Here are some points:
[  9 -26  17 -19  -3   0 -14   0  11 -19  12 -17  36  28  -2  15   6 -16
  18  19   3 -32  -1   5]
[ -8  51  -2  50  47 -23 -76 -50 -55 -56 -33  27 -21  36   6 -37 113  74
 121   8 -43 -50 -29 -31]
[ 25  21  39  -9  -4  13  -7  11 -23 -18 -10 -13  42  28   9 -10  22  37
   3  43  44 -25  15   2]
[-23 -60 -25 -22  -7   8 -48  -8  21 -43   5 -46  64  -2 -37   7 -22 -49
  46  76  96 -42  10  21]
[  1 -11   5 -16 -14   0  -3   0   0  -9  13  -8  42   5  -8  17   8  -5
  12  15   8 -14   0   1]
[ 21 -15  35 -37  35   6  -6  -3 -17 -16  17  -4 -23   5 -17  22  15  -4
  26  19  -2  36   6  -3]
[ -5  26   3 -20  51 -29  -5 -31  18 -28 -31 -14 -16  37   3 -35  31  50
  97  28 -12  47 -38  -4]
[ -8  20  -8   2  18  -2  -6  -6   3 -10   1  -2  -8  16   6   2  16  28
  24  -5 -33   3  -2  -2]
[ 29 -53  53   6  21  11  28  -8  25 -17  14 -13  35  33  -5  21  49 -31
  58  35  -4 -86  14  -6]
[ 61  -9  89  -4  32  22  16   2   1 -17  27 -20   1  15 -19  35  23  18
  30  50  36  62  27   1]
[ -6 -22  -1  14  38 -17  -1   2 -12 -24  -4 -15  -2  32  -1  -3  25  -5
  28  43  21   3 -20  -1]
[ -6 -21  -2  20  33  -8 -71   4  -7 -50  -6  12  -4  27   1  -4   6  -6
  22  37  20 -18 -16 -18]
[ 20  -6  31   7  25  16  33  -1  -6   0  28 -25  -8   8 -11  35  14   4
  22  22   6  -1  19  10]
[  3   6   8  -3  31  -4  10  -5  -2  -5 -16 -19 -27  13   0 -18   5  15
  24  15   3   2  -6   7]
[ 49 -13  74  12  21  25  35  -7  -6   1  27 -19  -1   4 -19  33  21  -1
  32  14 -10 -10  27   6]
[  42  -98   66 -101   67   17   22  -25 -127  -18   42  -35  -42    7
  -33   56   31  -83   83   -4  -79   92   19    9]
[ -8 -19 -20   7  30   7 -13  -5 -14 -23  14  -6  -6  24   1  18  16  -5
  31  33  20  21   7  -4]
[ 40 -32  65  53  68  19  28  -5  -4 -17  43 -40 -42  15 -30  56  41 -11
  57  39   1 -37  20   6]
[ 10  16  16  23  -2   2  -7  -2   9 -13   6 -10  26  13   0   8  16  23
  16  20  14  14   2   2]
[ -7  30  -6   4  24 -11 -24 -24   4 -25 -12   3  -8  20   3 -13  63  41
  63   2 -32   5 -12  -8]
[  2  -4   8  -3 -13  -9  14  -3  -8  -9  44   6  59  12 -11  57  16   8
  28  23   7 -15 -11 -12]
[  3   6  13  33  46  22 -25   5 -19 -38  34  -7  -7  35  -4  46  38  31
  33  39   6 -31  28  -9]
[ -1 -23   4  32  26  11 -26  -3  -2 -23  21   7 -11  18   2  28  11   1
  22  21   9 -29  12 -11]
[ 27  32  45  51  -3   6 -15   1  19 -27  11 -21  58  35   8  15  34  33
  32  50  46  32   6   5]
[ -66   71  -81  127   62  -61  -96 -112 -127  -70  -94   36  -30   79
   49 -110  127   96  127  -75 -127 -127  -74  -38]
[ -8  20  -8 -25  -2  -2 -29  -6 -36 -26  18 -25  37   5 -20  24  39  35
  35   6 -27 -43  -4  11]
[ -21   -6  -26   67   50  -45  -45  -16  -26  -48  -27   -6   -6   48
    7  -31   40   21   69   43    0 -104  -56  -11]
[ 13   0  21  -2  17   1   2  -2   2 -11   7  -8   2  12  -5   9  13  10
  21  21  10  33   1   0]
[-20 -18 -22 -91 -31 -30 -37   4  -3 -38 127 -52 102 -30 -56 127  20   0
  27  43  23 -68 -38  25]
[ -4 -44  -1  -5  -8   7 -25  -9   8 -23  -2 -25  39   5 -13  -2 -18 -34
  35  36  39 -16   8  11]
[ 17 -19  27   5   6  11  25 -10  -2   2   3  -3   8  10  -1   4  30 -13
  32   0 -22  -6  12  -2]
[ 24 -15  36  44 -20  22  39  -7 -11   2 -45  42  67  36  22 -54  26  -4
  33  18  -3  13  20 -35]
[ 11  66  22  -5  73  -9  18 -28   9 -19 -23 -32 -54  31  -5 -25   4  91
  88  35   2   8 -11  13]
[-12 -35  -8  71  58   2 -53  -3   5 -41  11  38 -43  43  20  15   1 -15
  33  43  32 -44   2 -35]
[  4 -25  10  31  -4  -3 -21   2 -18 -22  17 -23  38  13  -6  22   3 -16
  15  24  10  17  -3   9]
[ 17 -15  31  21  57  -8   6  -5 -13 -28   2 -21 -17  33  -8   4  34   9
  50  46  15 -12 -11   0]
[ -1 -24   2  29  22  -1 -24   2  12 -23   5   0  -3  17   0   6   2 -15
  17  27  31 -40  -1  -6]
[  33 -127   58  -23  -20   16   74  -30   48    0   -6   47  109   50
   14   -6  127 -127  103    3  -76  -49   17  -47]
[ -8   7  -7   4  22   2 -12   0  -3 -13   7   4 -14  19   9   9  15  14
  13   5 -11  -1   2  -7]
[ 14  17  24   9  -3  11  31   9  -4   4 -10  13  29  18   4 -11 -15  27
  -1  28  26  -2  12 -15]
[  4   5  13  24  24  -6   2  -6 -17 -15   4 -10   1  18  -4   5  17  20
  35  25   5 -38  -8  -2]
Then 16 other points, each followed by its number:
[ 34 -11  50  13   5  13  13  -5 -11  -4  -2  -2  12  15   6   0  14  -5
  24   1 -21  17  15  -2] 0
[ 26 -43  41   0  -5  11  18 -15   3  -5 -10   7  42  30  13 -10  37 -37
  49  -4 -47 -13  12 -11] 1
[ 15  31  27 -23  -5  18  26  16 -42  -9 -16   7  57  25  -4 -18  -2  50
   2  39  20 -47  21 -13] 2
[  6 -23  12  16  11   4 -34  -3 -13 -30  10 -15  20  16  -4  12   3 -12
  27  26  11  13   4   2] 3
[ 30 -76  48  42  50   2  48  -1  21   3  11 -56 -36   3 -27  16  97 -65
  31 -10 -67 -27   3  28] 4
[  45  -17   75  -26   15   21  -20   -2  -14  -40    5  -25   57   45
    2    9   37   11   55   52   15 -125   27    2] 5
[ 13  21  21  38  30   8   7   9 -33  -8  19 -13 -21   6 -10  26   3  40
   1  28  26 -27   8   3] 6
[  7 -47  19  -6  40  -6 -37   6 -35 -38   5  -2  -8  29  -5   7   2 -30
  24  42  23  32  -9 -12] 7
[-32 -20 -40  24  12 -37 -17  14 -18 -26  34 -14  24  11 -14  42  17  -8
  -1  44  40  28 -45   0] 8
[  -6   -5   -1   67   40    1  -80   -4  -23  -59   10    8   -4   35
    1   13   38   15   43   38    7 -113   -1  -16] 9
[ 9 15 16 28  0  0  3 -4 19 -8  8 -4 21 12  1 10  7 22 18 20 16 25 -1 -2] 10
[-30  -2 -39  78 -11 -28 -40  -6   0 -30  96 -45  47 -22 -49 118  18   7
  30  13  -5  41 -34  25] 11
[-14  30 -15  34  25  -2 -13 -10 -52 -20   2  -5  -6  25   7   4  29  43
  39  -8 -52 -48  -4  -4] 12
[ 10 -14  17 -33  23   1   0  -1 -16  -9   3  -6 -21   5  -9   5  10  -8
  14  19  -1  23   1   0] 13
[ -9 -18  -9  12  15  -7 -32   7   2 -23  -5   6  -4  14   4  -5 -11 -12
   0  26  27 -13  -8  -9] 14
[ 59  22  87  76  -6  36  60  39  42  11 -67  37  42  55  47 -79 -38  33
 -54  80 123  53  43 -33] 15
Which two of these numbered points are nearest to each point below, looking only along the 8 directions in which the first points spread most? Their numbers follow each, nearest first.
[ -6 -24   0  61  61   2 -32  -2  -2 -37  10   8 -35  42  11  16  21  -8
  39  45  25 -46   1 -18] > 9 14
[ -9  34  -7  33  29  -5 -25 -14 -44 -26   0  -1  -7  25   5   1  39  51
  49   1 -41 -39  -7  -7] > 12 6
[ 16  17  24  21   1   7  -9   5  11 -15  -1 -11  24  17   2   0  20  26
   7  27  24  16   7   2] > 10 2
[  4 -13   8  12   6  -2 -16   0  -9 -18   8  -9  15  11  -4  11   6  -5
  13  17   7  10  -3   1] > 3 10
[  0  39  10   0  -8   3 -10  -9 -24 -30  18 -19  74  18 -17  23  36  61
  45  28 -13 -26   3   3] > 2 10
[ 30 -68  50  25 -11  46  19 -48 -16 -19 -64  -5  84  43   3 -76  47 -49
 127  32 -14 -42  52 -10] > 1 5
[-15  42 -12  31  -9  13 -37   3  -7 -44   4 -40  82  12 -19   7  63  69
  31  13 -49   1  14  14] > 2 12
[  7 -14  16   6  38  -5   9   0  -8 -13  -5 -16 -20  19  -4  -5  20  -1
  26  27   8   2  -7   3] > 13 3
[ 17  58  28  31  58   6  -4   0 -25 -26  19 -13 -35  25 -10  24  29  80
  34  44  25 -20   8  -3] > 6 10
[13  6 21  6 11 11 24  5 -3  0 10 -7  6 10 -3 10 -2 13  4 19 14  0 12  0] > 10 0
[ 36 -56  54 -15  39  29  75 -43 -37   7  63 -50 -24   1 -28  79  88 -46
 106 -11 -67  22  33  27] > 4 1
[  3 -32  15  47  53  32  -4  -9  -3 -31  45 -20  -7  40  -2  54  37 -10
  69  57  26 -59  37  -3] > 5 9
[-13 -34 -14   1  -4  -2 -22   5   2 -19  13 -22  29  -3 -20  17 -17 -28
   5  44  63  -8  -2  10] > 8 14
[-23 -57 -28 -44  -7 -15 -43  39  60 -31  49 -41  42 -10 -34  61 -54 -50
 -53  85 125 -46 -18  22] > 8 14
[ 12 -14  22   0  21   4  22  -2 -10  -3  10 -15  -5  11  -7  12  20  -6
  21  17   2  11   3   5] > 13 0
Now 16 new points, numbered from 0 again:
[  2  -5   7   5  24  -1 -29  -2  -5 -25   4   3  -7  16  -2   4  18   5
  23  21   6   3  -2  -8] 0
[-10 -19  -7  35  11   5  -8  -3 -30 -26  15 -16  40  20 -16  20  25   0
  40  44  20  39   3  -2] 1
[-28 -67 -32  17  26 -34 -48  38   5 -51  31 -24  33  29 -16  39  -1 -46
 -25  90  96 -38 -44   2] 2
[ 20 -21  36  19 -30  19  94  -7 -11  18 -34 102 102  36   5 -38  43  -5
  44  36   7  -8  19 -81] 3
[  3  21   6  -1  18  -7  -9 -15   8 -14  -6  -3  -5  12  -2  -7  20  30
  43  11  -1   9  -9  -3] 4
[-12  14 -10  19  29   8 -33   1  -8 -39  16 -11  14  28  -3  22  46  35
  32  24 -16   0  11  -5] 5
[ 21  44  39  47 -12 -10  28 -21   6 -17  38   5  82  37  -4  61   6  71
  80  52  30  12 -11 -17] 6
[ 36 -41  59  38  16  16  11 -11 -42 -20   7 -12  35  33  -3  14  34 -22
  58  27 -14  63  19  -3] 7
[ 19 -11  33  42  36  11   7  -3  -7 -14  23 -17 -14  13 -13  31  19   4
  29  28   8 -42  14  -1] 8
[ 11 -12  18  31  31   9  12  -4  -2  -7  23 -17 -20  11  -8  30  16  -3
  25  18   4 -24  11   5] 9
[-11  -1 -11   4  17  -2 -20  -2  -3 -19   3  -1  -1  15   2   5  14   7
  20  13  -1   5  -3  -4] 10
[  7 -54  13 -72  36  -6 -24  17 -91 -24 -14  14 -26  15  -4 -15 -23 -48
 -12  20   7  52  -7 -16] 11
[-13  10 -10  15  36  12 -34   1  -7 -40  20  -7   5  33   0  24  40  33
  35  29 -13   1  12  -7] 12
[ -3 -39   4  38  50 -21  -3   7  -3 -29 -16 -15 -14  41   2 -18  30 -18
  23  54  30 -36 -26  -3] 13
[  0 -13   4   4  36  -6 -37   0  -9 -32  -7  11 -16  24   3 -19  14  -3
  24  29  13   3  -9 -16] 14
[ 32 -43  53   6  17  12  22 -10  15 -16   9 -12  30  29  -3  14  40 -25
  55  23 -15 -56  17  -5] 15
Which two of these numbered points are nearest to each point below, looking only along the 8 directions in which the first points spread most? Their numbers follow each, nearest first.
[   0  -56    4  -84   37  -10  -47   24 -104  -34  -23   32  -26   22
    5  -26  -53  -50  -22   37   34   65  -11  -28] > 11 14
[ -3  34   5  -4   1   4   8 -40 -30 -17  56  -8  50  18 -15  71  14  53
 106  19 -20 -32 -32  -4] > 5 12
[  28 -108   43  -22  -14   23  -17  -54   42  -31  -37  -29   75   36
   11  -42   -5  -96  127    1  -58  -38   28    7] > 15 3
[ 30 -40  49  -9  36  15  -3 -10 -35 -24  22 -13  -6  18 -13  29  23 -24
  49  22 -15  40  14  -3] > 7 1
[  3  31   9 -15  33  -7  -6 -19  14 -14 -18  -2 -23  15   0 -22  21  41
  51  13  -2  13  -9  -5] > 4 10
[ 11 -27  23  41 -12  -7 -63  -1 -24 -49  28 -29  46  31 -11  35  27  -3
  46  50  19  41 -10   4] > 1 12
[ -3 -79   5  76  57   2 -50   0  49 -47   9  17 -33  38   7  14 -26 -64
  32  62  60 -65   2 -32] > 13 2
[ 27 -57  45  14  19  12 -11 -13 -38 -25  10 -12  16  22  -8  16  12 -44
  53   8 -35  23  14  -2] > 7 1
[17 -9 28 12  5 15 31 -4 -7  4 -3  1 14 14  2 -4 17 -1 27 12 -1 11 17 -7] > 0 10
[ 12 -71  25  87 -10  -1   2   6 -87 -17  23 -10  62  23  -5  29  30 -61
  16  27   1  55  -2  -2] > 7 1
[  3  30  10  20   2  -5   3 -12  -3 -17  22  -9  43  18 -10  28  19  48
  48  22  -7   2  -5  -4] > 5 12
[-13  23 -14 -14  -5 -19 -15 -29 -24 -21  58 -18  45   0 -25  72  27  34
  74   1 -38 -27 -23   4] > 5 12
[ 12 -25  23  -1  22   5 -15  -5 -17 -20  13  -3  -4  11  -7  15   7 -16
  29  17  -2  18   8  -5] > 0 10
[ -9 -21  -4  13  16  15 -55  -6 -10 -52  11 -28  41  24 -13  13  22   0
  49  48  20 -29  17   6] > 1 12
[ 20 -29  33   2  13  10  13  -6   8 -12   8  -9  24  20  -3  12  28 -16
  38  23  -2 -44  10  -2] > 15 9
